Rotation paths and how fast each direction turns (degrees each step)
Each turn is a multiple of 5 degrees from 10 to 175, or 0.
Each row of a path follows its step; steps can be skipped.
path 1
step 1: 3.9,-0.2,13.6,1.1,1.8,19.3,2.4,7.9,7.4,-4.9,5.5,14.8,2.9,11.3,0.5,-1.7,-24.2,13.9,-5.4,26.7,1.3,-26.7,5.3,11.1,9.7,20.5,8.9,-20.9,-6.3,9.1,12.7,2.9,11.8,3.9,18.1,-17.8,-13.1,-5.6,16.8,6.0,-12.6
step 2: -0.6,9.7,-15.4,10.8,-12.0,19.7,15.1,-1.3,12.7,-4.9,-12.3,-7.3,12.3,0.8,0.3,-7.1,-4.7,-9.0,4.2,24.8,1.5,24.9,-4.3,15.6,8.9,4.6,-7.6,-2.0,-15.7,26.9,12.8,-10.4,11.3,5.0,30.8,-2.9,5.7,-16.6,-3.0,-6.6,-5.1
step 3: -0.7,16.8,6.7,-2.5,4.6,7.7,14.9,14.2,5.5,-5.3,11.0,-19.3,9.0,-9.8,-3.0,-1.2,-0.4,-28.2,-1.5,3.1,8.9,-8.2,-1.7,10.6,-1.6,5.0,-25.9,19.1,-4.9,8.6,-0.6,3.5,19.2,12.8,-2.5,-42.8,-7.5,-3.3,-4.7,0.2,-12.7
step 4: 12.6,-2.6,1.6,-10.4,11.6,9.6,-17.8,-5.0,15.4,4.7,10.0,5.7,9.9,7.5,4.4,10.6,-9.1,3.6,-0.4,7.9,1.7,-19.0,9.3,12.9,8.2,9.0,-2.7,-11.2,-13.6,9.5,4.6,9.8,18.9,32.2,-0.1,-11.7,-5.4,-29.5,18.8,9.4,-25.2
step 5: -12.8,18.4,-13.5,8.9,-16.9,18.6,-4.6,-15.3,6.9,11.3,1.6,-18.2,16.7,0.8,2.4,3.4,0.8,-0.7,7.5,16.0,-12.0,1.5,-17.7,13.7,28.1,7.8,-1.9,-6.3,-22.4,7.7,13.0,-2.9,0.8,9.6,18.1,-7.3,-7.1,-15.9,21.1,-7.5,15.6
step 7: 15.4,-5.4,-1.0,-12.5,4.1,23.2,-1.7,4.2,18.3,0.3,-9.1,1.3,8.0,8.4,-1.6,18.2,11.6,0.5,9.9,5.6,19.7,-25.6,-6.1,18.1,-11.6,2.1,-9.4,-6.3,-9.2,2.8,-9.9,-2.1,31.7,18.8,-4.6,-5.2,8.1,2.9,32.1,1.7,-11.5
step 10: 21.2,-10.5,-13.8,12.5,-6.7,14.8,4.9,3.4,14.5,5.1,-16.2,-10.4,-2.3,-3.6,-8.3,14.9,-7.3,-11.6,6.3,-4.8,19.5,-16.7,-17.6,3.0,-3.9,-18.2,6.8,11.1,-0.8,-11.3,-8.7,5.4,22.3,12.3,-14.7,-21.0,-2.7,-15.4,25.6,-3.0,-15.3
step 13: 7.8,-6.3,-12.6,9.2,-1.1,34.1,18.9,9.0,19.4,-5.2,-3.6,-5.4,-1.5,8.4,-6.9,-0.4,-12.6,-22.9,1.8,19.7,24.5,-12.7,-12.8,1.7,-3.7,-11.5,1.2,2.3,6.3,-3.2,2.4,18.4,11.0,-10.3,0.2,-27.0,-8.4,11.5,-2.5,-5.7,-14.6
step 17: 3.8,2.3,5.6,11.4,-7.0,20.5,13.1,0.8,10.5,14.1,-3.5,5.8,3.8,14.2,-0.8,10.8,-12.8,-3.3,-18.5,4.5,10.1,-9.5,-21.7,22.3,-1.5,-2.1,-18.8,-14.2,11.6,32.4,9.2,-15.3,19.3,14.8,-0.9,-1.6,-4.3,-17.9,14.2,-9.2,0.0
2.3,1.9,0.0,2.4,0.8,-8.0,3.5,8.4,3.1,-1.7,-3.8,-1.9,1.4,0.5,5.8,7.9,2.9,-12.3,1.2,-2.4,4.0,0.5,6.2,-3.8,-0.6,2.7,4.4,1.4,1.5,-4.3,5.1,5.4,4.2,4.1,-2.2,-3.1,-4.2,8.9,-0.1,10.4,1.7
115
-4.7,-1.2,1.7,-5.0,-2.5,-3.7,-0.6,6.6,8.7,-13.1,-3.5,-2.4,-2.9,-7.8,2.5,-0.3,0.6,5.0,1.9,5.3,-4.9,3.9,5.7,4.8,4.8,8.6,-1.5,1.5,-7.3,-3.2,-4.9,-1.8,2.3,-1.1,-0.1,-4.7,-2.0,-5.9,4.2,-1.2,-1.5
10
-4.3,-5.6,-7.5,1.6,7.1,6.4,7.6,-1.5,1.8,2.5,0.5,1.4,2.9,-0.8,4.4,0.0,-4.0,-0.7,1.4,2.1,-3.6,6.2,-1.7,-7.2,9.1,8.7,3.5,-4.7,2.3,-4.3,10.1,3.1,-2.0,-7.1,3.7,2.3,-3.5,-0.4,1.9,-5.5,3.4
100
8.0,3.6,-0.2,8.1,5.0,0.8,-0.1,4.4,-3.9,-4.8,8.8,5.9,5.9,0.7,1.1,-6.5,0.3,3.5,3.1,-1.8,2.7,-2.9,-2.6,-2.0,-0.7,6.9,-1.5,4.5,-1.6,-4.9,-7.7,12.1,5.5,-6.2,-2.9,2.2,3.6,-2.7,2.5,2.2,-2.7
120
8.0,2.5,-5.2,1.0,-2.3,-1.1,-0.7,-7.5,-1.9,-3.4,-5.3,11.6,4.6,-5.9,-6.8,0.4,-7.6,-1.8,-2.1,-3.8,-4.6,7.4,7.8,-5.6,-1.8,-1.4,3.2,7.4,-0.6,-0.4,3.6,-3.7,-2.2,4.1,-1.6,-2.3,1.3,-2.6,6.1,0.5,-5.2
175
path 2
step 0: -22.9,-12.1,-2.6,-3.8,7.9,7.1,11.2,6.1,9.2,8.9,-2.6,4.0,-12.6,10.5,13.9,-15.1,29.2,-38.3,5.9,-22.6,12.0,8.1,14.0,-21.9,16.6,-23.1,-5.6,-32.5,16.1,6.2,16.5,-16.6,-2.0,9.3,9.6,-1.9,-16.4,12.5,-2.3,3.0,-1.9
step 1: -19.1,-9.2,24.0,13.4,29.3,5.5,1.5,-5.9,20.1,-1.4,-9.2,1.6,-13.5,7.0,-5.7,25.1,-9.4,7.1,-1.8,-11.0,24.5,-1.4,0.9,-32.6,19.3,-4.8,-4.1,1.6,-16.7,-7.5,3.3,-13.4,9.0,0.2,16.7,-27.9,11.6,22.8,-16.1,-16.1,-3.6
step 3: 3.6,-11.1,8.5,-38.6,4.8,-10.3,16.8,4.1,-3.0,-20.8,-0.6,-12.6,-23.7,-16.9,16.2,25.0,3.0,-4.0,-4.8,-16.0,8.0,18.1,-4.6,-5.5,14.6,-9.2,5.6,-9.1,23.9,14.2,-1.4,-21.7,-13.5,-8.6,14.4,-20.5,7.3,16.1,-14.3,3.2,19.4
step 4: 0.1,-13.0,-11.1,0.1,7.1,4.1,12.5,-6.8,-13.2,-7.9,15.1,-8.3,-1.8,23.4,24.2,19.1,4.1,-4.1,-6.2,-0.6,12.7,-1.4,7.1,-31.4,6.3,16.4,7.8,21.8,-14.1,6.2,-20.4,-18.3,21.9,13.4,-3.2,-14.0,6.7,-11.3,-24.9,1.5,38.7
step 5: 18.3,-7.5,12.5,-12.0,-9.3,-7.1,5.2,-13.6,15.9,10.6,16.1,-28.5,-0.3,19.0,19.1,-1.4,16.4,-5.6,-12.5,-12.5,5.2,-8.7,16.7,-35.2,-17.2,0.4,-7.2,-20.1,16.9,7.7,17.8,-26.8,-14.8,11.3,1.8,-3.2,-6.7,2.2,2.1,24.7,12.0
step 6: 3.5,-3.9,-12.2,-27.1,15.9,0.0,-5.9,-1.3,19.3,20.4,2.9,-0.2,6.9,9.5,-14.0,19.3,-1.1,-10.3,18.4,-17.6,11.9,16.7,13.4,-29.0,12.0,-16.6,-18.0,3.9,-14.2,15.7,3.5,0.4,0.3,20.2,36.7,-2.3,3.5,6.7,-17.6,0.6,20.5
step 8: 8.8,-6.7,13.8,13.2,21.2,16.6,-7.7,-0.6,3.2,5.9,16.7,-6.5,-18.4,6.8,1.1,26.7,-12.0,-7.6,-1.9,-15.6,-5.1,4.0,9.3,-0.3,30.2,-18.5,-16.0,-22.9,11.1,9.2,10.3,-19.7,-21.9,7.2,-3.1,-30.2,-0.8,28.0,12.7,0.5,14.9
step 9: -8.7,-2.7,11.0,-10.2,2.8,8.1,5.3,-31.2,0.5,10.0,4.0,-16.6,-24.7,0.9,6.7,4.9,-15.3,-26.3,12.7,-2.9,14.3,14.5,-0.8,6.4,9.5,-8.2,-8.4,3.9,-3.5,-8.7,-22.1,-27.3,23.5,-4.2,5.2,-14.7,-19.7,8.8,-33.1,-16.6,25.8
step 16: 12.1,5.6,10.8,9.4,-7.7,7.9,-7.4,-38.8,-9.8,9.6,16.8,-22.1,-12.0,10.6,12.6,2.4,21.8,-38.0,-8.9,-5.3,2.3,-10.9,-8.7,-5.6,2.3,-27.3,-21.2,-12.9,15.9,0.1,-16.4,-16.1,-3.8,13.7,-2.2,-10.6,-7.5,-5.7,-3.7,14.3,14.5
4.8,2.2,-2.8,-1.0,-3.2,-0.4,-0.4,1.8,6.4,2.3,-0.3,1.1,2.9,-1.5,7.8,4.7,-1.7,-14.2,-6.0,4.4,-3.1,0.2,-1.7,-4.0,2.6,-3.4,5.9,-2.7,8.4,-1.8,1.8,9.7,-4.1,-1.1,-1.0,-4.1,-3.0,5.1,9.3,4.4,-0.9
135
2.5,5.0,-5.5,-1.7,2.8,-3.2,0.7,-3.2,4.7,4.1,-10.2,-3.9,-5.7,3.9,0.7,-2.8,8.0,-4.0,-1.1,-1.6,1.6,-4.0,1.5,-7.6,-3.2,2.2,-3.4,-1.7,-4.6,4.5,10.6,5.2,4.3,1.3,-1.5,6.8,4.5,-10.1,0.9,3.2,3.0
60
4.8,0.5,-9.4,0.4,7.6,5.4,-4.0,4.3,-5.1,7.9,4.8,-11.0,5.2,-0.4,-2.8,-6.6,-0.8,-1.0,-2.5,-1.1,2.1,0.0,1.5,1.9,-2.3,-5.9,-11.1,7.5,4.3,-2.0,2.2,3.6,-3.4,1.3,-1.5,-6.0,-1.3,0.0,-3.2,0.3,-1.9
40
4.6,-5.0,-1.6,-2.9,5.3,8.5,-7.7,2.7,-5.0,5.3,-3.2,12.1,5.7,1.1,-2.4,-2.9,-6.2,-1.5,-6.2,3.0,-1.3,4.5,3.7,-0.5,6.0,2.1,0.5,-2.8,-4.4,5.9,-1.4,-2.8,8.1,0.5,-0.5,0.6,5.5,-0.7,3.6,4.6,6.3
160
-5.0,2.4,-4.2,2.1,5.8,-2.1,2.3,6.4,-4.7,1.0,-4.6,-1.6,6.1,-6.1,13.3,-0.1,3.6,4.8,-3.7,-7.2,-1.7,1.2,-2.3,-2.2,0.2,-0.4,1.1,-2.0,-4.5,-9.4,1.0,-4.7,5.8,-2.8,7.4,3.2,1.9,4.7,2.3,5.5,-5.8
10
5.3,-2.1,-4.9,2.9,-2.8,2.9,-4.3,0.0,-0.3,-8.2,-2.6,-1.1,-0.6,-1.5,-4.6,0.7,11.1,2.1,-1.5,-2.4,-3.5,1.6,-0.4,2.5,-1.7,-12.0,-3.3,-10.6,4.7,5.4,-0.3,-7.2,-4.7,1.7,-2.5,7.5,1.7,7.5,2.3,2.8,1.2
135
path 3
step 1: 13.9,1.5,0.9,-15.8,23.5,-10.3,-27.6,-1.9,8.9,9.7,11.3,-15.2,-12.7,-7.1,5.8,-25.7,-7.0,4.4,3.1,5.5,-9.1,6.6,-7.3,0.0,0.4,23.2,-6.6,-24.3,9.2,4.5,-27.4,-13.8,-18.7,-23.7,-5.3,-33.6,-6.9,3.9,14.5,-18.2,12.8
step 4: -5.2,12.8,-16.7,16.9,11.1,22.4,0.9,4.1,-6.0,20.1,0.1,30.7,-8.2,-7.9,-8.8,-17.3,-4.7,0.9,-5.3,3.6,-22.7,-13.5,-0.3,18.5,-18.7,-8.1,-27.8,30.9,-2.6,8.4,-8.6,-3.4,11.0,-21.7,-22.6,5.9,16.3,14.8,-5.0,1.8,8.8
step 6: 11.1,19.5,3.0,25.2,-14.4,-18.5,6.6,-29.9,32.3,5.7,10.6,4.0,-15.7,-3.4,-31.6,-7.7,3.6,9.1,11.5,-3.4,9.4,-18.7,-3.7,10.5,-19.8,-17.2,9.2,-5.5,-1.2,-5.3,-19.9,22.0,3.9,-17.3,11.8,-8.4,5.4,11.1,-5.1,-0.1,-18.9
step 7: -28.5,-7.3,-13.9,-6.5,22.0,-4.6,5.6,0.6,-3.9,19.5,17.0,-1.4,-23.1,-9.2,0.8,17.1,-4.3,18.5,-3.9,-26.8,4.7,-12.1,10.7,-18.7,5.8,15.2,2.6,-0.1,29.5,21.1,11.1,-3.1,-3.2,-8.4,9.7,3.7,-22.3,14.8,1.7,-30.5,-8.2
step 11: 6.1,-17.8,-39.3,8.1,-12.0,4.8,12.9,17.8,4.0,-9.8,1.8,29.7,-22.7,-14.8,1.5,21.1,9.5,-19.2,-0.2,-21.6,8.2,-6.1,-15.5,5.4,7.2,6.1,5.5,-17.1,-1.0,-8.0,5.4,11.3,-17.7,-6.1,3.1,-9.1,-34.4,6.1,-4.6,14.4,5.2
step 12: -8.3,35.2,-19.2,9.3,-16.5,-3.4,3.7,-0.4,-8.9,15.2,-1.6,4.2,-6.1,12.6,-6.4,-14.1,23.4,1.6,-31.8,8.0,-10.6,-3.1,-7.2,1.7,-10.5,6.1,-29.7,29.2,-10.1,3.6,-14.3,-4.5,-10.7,-13.4,4.4,-7.5,-6.0,1.5,-28.0,-18.1,-15.0
step 13: -7.9,7.6,7.2,-27.0,34.2,-9.4,9.9,-7.7,4.9,-8.4,-27.2,12.9,19.3,-11.4,-5.0,23.1,-1.9,1.9,-2.6,-3.1,-3.2,2.5,-4.9,-23.0,10.1,11.4,0.7,-19.5,-2.9,-7.4,-35.6,-12.2,-17.5,-26.1,1.1,0.3,-19.3,12.5,-2.2,6.9,2.9
step 14: 21.5,5.5,-16.7,5.0,4.4,-25.8,-9.9,-10.9,26.5,-6.4,1.7,-6.6,-25.9,3.6,-16.6,10.1,8.3,5.2,-10.3,21.6,34.2,11.8,-6.9,-6.5,-15.0,-7.6,-4.3,10.6,-1.9,-6.2,8.6,-2.2,11.2,-22.5,29.2,-2.9,19.7,0.1,6.2,9.5,-22.4
step 17: -17.5,1.0,-5.1,-9.9,-5.4,-8.0,14.9,-3.0,12.0,4.8,-17.0,33.4,-8.7,39.8,13.4,3.3,-2.6,5.0,12.3,21.2,-9.6,21.6,-25.1,12.4,9.0,-0.8,-2.9,-12.9,27.1,-14.8,-2.3,19.2,-27.0,-8.7,-4.3,2.7,8.3,3.5,-0.5,6.0,10.9
0.6,-2.5,0.6,-2.5,11.7,-6.4,-2.1,7.2,7.9,-4.6,1.1,-5.7,1.1,-0.8,0.0,2.3,5.4,-1.5,-2.4,-3.2,-7.0,-6.4,-3.5,4.2,-4.4,10.6,-0.9,-0.1,3.2,2.7,3.9,3.9,-5.3,7.9,5.4,-2.2,3.3,-3.2,-3.7,-1.1,3.7
175
3.3,8.1,-5.5,2.5,-4.4,-5.0,-9.0,1.6,2.8,0.0,1.8,2.6,6.2,3.7,-10.7,-4.0,0.8,3.1,-5.3,0.0,-0.1,-0.8,10.7,-0.8,-1.9,-3.8,-1.4,4.2,1.3,7.1,1.5,-3.0,2.8,4.3,0.2,-4.9,5.7,-3.9,-2.5,8.9,-3.6
175
1.0,0.1,-6.6,2.6,-0.7,-4.0,-0.9,-0.4,-2.4,-9.6,-5.2,1.8,-0.7,-1.8,-0.1,8.6,-1.3,-3.7,-4.3,3.6,7.4,3.1,-1.3,-5.6,-0.8,2.3,1.0,-2.0,9.2,-2.1,1.6,3.4,10.0,1.4,-2.5,2.6,0.3,-0.1,0.9,4.5,14.9
125
-0.4,-1.3,8.4,-5.2,-6.5,-2.0,4.1,1.2,0.1,-3.5,-5.5,2.0,6.0,-2.2,0.5,-0.8,1.2,8.0,-1.7,5.4,-0.1,5.2,6.4,-1.5,-6.4,0.2,-2.3,-4.0,4.0,5.4,1.8,0.0,-3.8,3.2,-0.9,8.8,-9.5,-8.8,-7.0,-6.3,0.0
145
3.6,3.9,1.6,-4.8,5.1,-4.5,-1.5,-5.9,2.3,7.2,-3.4,1.7,5.5,-0.3,-1.6,-2.4,-0.1,-3.2,4.7,1.0,5.6,-5.3,-1.4,5.8,2.8,-6.5,8.7,11.2,5.5,1.8,9.4,2.3,-3.7,-3.8,-0.2,7.2,-2.5,3.0,-1.3,-1.8,5.7
35
